In the rows, zero is written as 128.
Turns in one plane each, and the order they were made in; the first pair answered:
q_85:
[121 107 120 131 106 154 155 152 116 139  96 140 150 150 116  99  87 126
 138 142 140 117 116 116 107 134 100 172 137 166 103] |-> [126 109 121 129 102 151 145 149 111 154  97 141 152 145 108  97  97 126
 156 145 134 121 124 122 108 125 100 170 140 161 100]
[103 184 101 105 192 144 112 147 123 184 123  95 112 111 121 126  99  90
 118 134 129 145  96 143 126  63 100 160 129 109 117] |-> [119 183  96 101 184 138 111 145 126 201 118 106 116 108 122 132 118  88
 140 123 120 149 110 148 129  57 110 159 135 105 108]
[127  99  71 136  92 155 103 142 116  95  92 161 135 186  92 139  73 136
 138 121 108  93  98 117 173 170 116 108 141 189 133] |-> [138  98  74 137  82 148  95 137 103 114  80 165 143 178  85 142  88 133
 159 114 100  95 106 119 179 167 124 118 145 186 122]
[193 116 140 131 140 121 129 144 140 155 134 116 157 144 128 143 115 166
 142 126 145 141 164 119 129 137 126 124 124 149 112] |-> [178 120 140 127 142 128 148 148 145 137 141 108 151 143 135 139 101 177
 124 134 152 132 150 122 123 143 121 120 112 160 123]
q_794:
[135 105 147 125 123 130 146 113 120  83 131 125  96 149 110 127 140 123
 115 137 160 122 117  93 124 149 155  87 115 159 180] |-> [152 118 147 127 127 120 157 110 142  96 133 100 103 147 133 133 156 143
 113 124 169 120 134 103 117 134 154  75 112 148 168]
[125  97 156 141 127 163 138 149 119  74 137 148 149 159  97 112  53 141
 110 147 115 125 118  75 127 183 127 140 148 180 137] |-> [169 103  94 136  74 145 153 133 126 131 177 138  87 145 175 128 103 149
 109 130  95 152 147 117 104 186 135  97 132 149 191]
[127  95 138 126 119 157 106 154  75 111 120 156 128 156  91 124  64 118
 154 153 108 138 131 109 132 166 107 126 136 174 135] |-> [174 116  96 125  91 136 133 138 112 173 154 115  94 140 174 142 124 160
 149 128 105 166 165 150 101 148 119  87 108 136 162]
q_567:
[ 61 165 100 131 120 120 102 121 107  86 140 200 111 116 100 109 128  71
 109 185 190  93  93 151 167 104 145 165  99  97 132] |-> [ 72 162  73 130 117 139  93 118  74 117 137 203 115 127 111 104 104  84
 130 194 178 114  94 162 161 104 132 159 101  82 135]
[108 128 128 136  98 144 127 107 132 132 118 150 103  88 166 121 104 107
 115 139 104 146  79 152  93 142 134 150 127 135 176] |-> [116 145 131 130 106 142 132 103 149 140 122 135 104  79 182 122 118 109
 120 130 111 141  88 159  99 125 131 148 118 117 180]
[151 123 131 131  90  65 138 130 179  97 133 108 172 123 167 171 150 131
 123 117  92 125 191 108 108 132 126 123 123 173 111] |-> [153  90 123 139  84  92 122 144 133  99 121 145 156 146 156 165 103 131
 149 137  69 129 184  95 112 164 107 130 144 192 137]
[148 120 146 142 128 150 112 145  60 100 118 122 131 105 121 121 112 127
 163 167 117 103 112 128 145 161  83 147 128 139 115] |-> [164 154 134 139 143 140 125 135  92 134 123  93 150  90 154 123 134 143
 175 151 134 115 115 153 135 120  84 131 114 104 104]

(2 to 3 turns a pair)
[126 144 102 140 135 137 104 135 122 174  88 137 114 141  97 103 116 113
 160 135  98 141 122 141 140 122  95 140 140 105 105] |-> [132 154 132 135 139  92 123 135 188 151  94 105 124 123 109 120 170  95
 117 114 122 123 139 145 136 109 124 137 128 105  91]	q_794 q_567
[154  93 159 124 117  95 118 139 143  93 126 147 104 128 110 137 159 130
 102 128 114 116 175 110 119 163 156 116 144 189 145] |-> [137 132 171 125 182 138 116 150 131 129  95 120 174 131  90 117 109 159
 157 129 141 123 160 112 127 113 117 136 151 167  88]	q_567 q_567 q_794
[ 74 117 141 121 179 155 104 119 136 111 104 170 128 103 103  96  98 133
  92 121 132 110  29 134 160 126  95 157 103  81 124] |-> [ 99 120 113 120 131 118 118 105 164 119 141 160  78  86 154 111 162 119
  67 103 128 111  52 161 140 132 126 132  83  68 165]	q_794 q_567
[125  95 144 123 100 105 124 143 119  85 115 159 110 135 108 140 145 104
 113 134 119 127 134 101 128 170 137 128 129 165 147] |-> [140 100 143 118 131 144 129 155 100 112 108 140 146 146 102 128  90 149
 153 140 117 148 142  95 129 161 109 129 136 172 124]	q_794 q_794 q_567
[ 86 117 154 106 118 104 153  96 150  59 153 141 136 111 110 104 131  66
  60 156 173 116 145 127 142 135 109 159 101 125 142] |-> [ 99 135 153 108 124  96 173  92 174  81 166 119 135 105 140 108 147  90
  55 142 182 116 158 140 135 116 112 149  89 108 138]	q_794 q_794
[141 109  70 131 134 156 105 139  66  90 103 143  89 160 124 116  83 154
 145 159  97 145 146 117 119 151 137 131 158 119 107] |-> [127  99 102 124 127 127 101 142  99  38 108 152  91 159 102 122  99 127
 106 159 108 125 148  95 120 160 155 140 155 138 102]	q_567 q_567 q_567
[152 152 116 135 121 154 182 131 146 138 156 102 130 133 154 144 134 171
 114 141 112 155 152 131 113 118 106  75 107 105 150] |-> [145 135 106 139 106 171 178 134 106 139 150 123 130 144 141 136 105 165
 125 144 100 160 146 120 111 139  96  76 115 125 162]	q_567 q_567 q_567
[129 128 163 142 172 131 116 117 110  96 109 149 157 121 110 115 100 118
 117 117 155 135 126 116 126 114 116 158 130 134 122] |-> [142 119 166 140 142 108 122 117 129  83 127 145 137 118 131 136 129 111
  86 106 155 131 151 112 125 127 135 138 117 155 139]	q_794 q_794 q_567
[150 109 149 127 119 129 130 141 146 121 133 113 164 138 117 142 127 151
 122 105 125 145 160 119 133 137 127 120 126 157 107] |-> [146 121 123 128 119 148 119 141 118 147 128 119 162 137 115 132 105 156
 151 120 118 154 145 123 127 124 118 120 129 142 106]	q_794 q_567 q_794
[ 83 153  93 129 179 167 128 123 104 125 126 142 110 123 131  98  83 134
 127 151 146 116  60 148 135 120 102 146 131 108 141] |-> [ 84 160 137 126 188 132 145 129 164  86 137 109 134 111 125 108 118 137
  84 140 174 104  73 126 124 110 121 149 118 117 124]	q_794 q_794 q_567
[116 125 171 121 112 101 118 107 171  62 116 100 142  97 121 121 159  98
 100 126 122 125 115 156 130 107 146 128 122 143 100] |-> [155 130 116 122  98 128 135 105 153 140 136  84 128 104 173 124 145 141
 145 121 105 165 131 188 111  99 130 109 112 113 118]	q_794 q_567 q_794
[ 98 120 132 139 126 141 123 135 104  83 122 145 104 135 113 119 116  96
 103 147 124 103 103 120 135 151 132 133 135 135 160] |-> [ 97 139 143 134 135 118 133 126 142  76 135 125 115 127 122 125 147  94
  88 139 142  97 110 120 132 128 146 132 128 125 155]	q_567 q_567 q_567
[111  90 154 145 121 122 119 145  92  74 105 166 104 152  70 118 107 114
  96 171 116 144 115  96 148 180 128 137 152 175 146] |-> [135 100 173 145 138 134 143 162 127  91 111 114 155 156  78 125  82 179
 106 156 136 156 149  85 135 155 117 136 150 183 107]	q_794 q_794 q_567
[127 154 111 109 136 124  89 108 136 198  85 147 133  86 122 119 163 107
 192 105 124 136 123 150 141  92 136 129 143  53 122] |-> [103 152 144 105 143 108  83 105 149 161  75 161 141  85  97 118 179  88
 162 107 130 114 109 128 157  96 151 140 146  63 112]	q_794 q_794 q_567
[163  70  89  73 104  73  57  89 100 136  89 159 154 138  79 109 187  30
 193 100  96 153 158 125 167 172 159 116 139 172 129] |-> [197 123  97  83 161  90  83  90 155 189  95  77 211 128 108 109 176  94
 228  75 133 169 181 143 158  98 140 116 122 140  71]	q_567 q_794
[135 118 148 140 139 148 130 144 125 139 100 131 149 151 116 131  87 166
 146 136 130 141 134 112 128 123 114 138 136 151  90] |-> [122 139 155 144 158 142 120 131 137 139 100 130 160 139 107 129  99 147
 146 141 129 127 113 114 136 103 119 151 136 133  81]	q_794 q_567 q_794
[ 83 118 117 126 157 167 149 133 102  76 132 142 112 143 105 114  79 100
  89 145 154 123  75 123 138 142 101 155 132 111 167] |-> [101 136 140 130 163 131 176 131 175  71 155  89 130 118 134 129 120 114
  55 127 181 116 105 131 122 126 124 143 114 113 147]	q_794 q_567 q_794
[145 113 103 143 135 100 129 135 126 139 158  73 125 124 123 151 138 117
 150 136 126 146 153 142 110 111 129 124 123 100  86] |-> [150  97  93 144 113 108 116 142 108 132 158  83 107 135 123 151 129 118
 148 134 111 153 157 128 109 141 133 115 126 120  99]	q_567 q_567 q_794
[135 163 123 139 139 151 145 130 131 183 127  82 190 120 151 129 111 178
 168 129 148 181 169 141 147 141 105 106 125 107 103] |-> [138 135 113 134  59  95 137 114 144 147 160 122 110 108 165 141 191 121
 112 125 125 164 174 147 136 172 152  90 120 113 162]	q_567 q_794 q_794
[139  83 133 122  90 128 123 143 101 110 141 145 101 161 107 138  98 118
 133 132  99 128 150 103 123 165 115 139 140 155 150] |-> [145 106 142 129 136 150 141 148 118 132 138  98 154 156 110 137  74 167
 154 128 115 134 163 109 115 133 100 145 145 143 102]	q_794 q_794 q_567
[152 131  91 117  79  98 108 110 156 148 136 128  54 122 175 137 247  76
  92 108 106 121 134 153 122 152 185  90  97  73 173] |-> [144 119  85 136 160 225  89 157  57 192  86 124 149 168 110 103  59 166
 199 147  88 155 120 117 138 153 102 118 130 100 104]	q_794 q_567 q_567
[ 96 124 115 135 129 119 118 122 129 160 139  73 127  91 130 111 131 159
 143 128 131 118 130 140 118  91 143 149 132 126 117] |-> [ 95 111 127 130 107  96 115 115 136 140 149  89 114  95 131 122 155 139
 115 118 131 104 135 136 117 110 154 142 128 145 139]	q_567 q_794 q_794
[ 91 145 126 146 158 124 110  94  94 161 102 173 128 105  94 106 148 131
 180 151 138 110 117 127 134  91 140 162 105 102 119] |-> [103 151 124 147 163 119 120  99 116 175 107 152 136  98 112 109 154 156
 177 142 152 118 130 130 130  74 144 158  98  92 109]	q_794 q_794
[127 153  70 131 122 128 141 113 121 149 123 122  93 118 160 128 151 124
 117 130 127 128 120 148 111 113 130 128 106  94 156] |-> [133 149 105 137 130 119 155 125 163 129 133  96 111 121 157 139 155 141
  91 125 142 115 147 134 105 117 139 122 102 114 143]	q_567 q_567 q_794
[128 150 145 135 153 139 161 136 166 105 144  89 145 112 134 128 120 152
  95 118 146 122 138 128 120 105 132 126 127 123 119] |-> [113 142  98 133 149 169 135 132  90 139 133 133 115 120 128 107  86 137
 141 142 118 141 110 146 125 119 109 130 138 111 145]	q_794 q_567
[ 74 191 126 122 180 153 136 112 114 106 113 122 154 106 114  89 111  99
 121 137 185  99  64 142 136  75 122 167 113  76 106] |-> [ 76 173 144 137 161 125 110 106 106  93  92 148 161 109  75  95 135  67
 129 127 173  89  72 131 149  85 138 175 124  85  90]	q_85 q_567
[105 122 129 138 120 107 148  94 153 124 159  99  92 157 143 151 133 176
  61 139 149 133 155 116 116 136 143 136 111 137 127] |-> [ 96 123 114 148 134 149 130 111  96 138 138 121  99 175 113 130  73 182
  99 159 134 150 139 105 121 153 113 148 130 135 120]	q_794 q_567
[114 111 177 157  88  98 109 161 149 121 135 151 136  99  85 129 152  67
 158 125 125 103 121 126 163  72 127 151 130 119  77] |-> [141 125 170 161 103 126 126 173 157 149 139 112 166 107 107 135 129 118
 181 114 131 125 142 127 145  50 113 139 132 114  62]	q_567 q_794 q_794
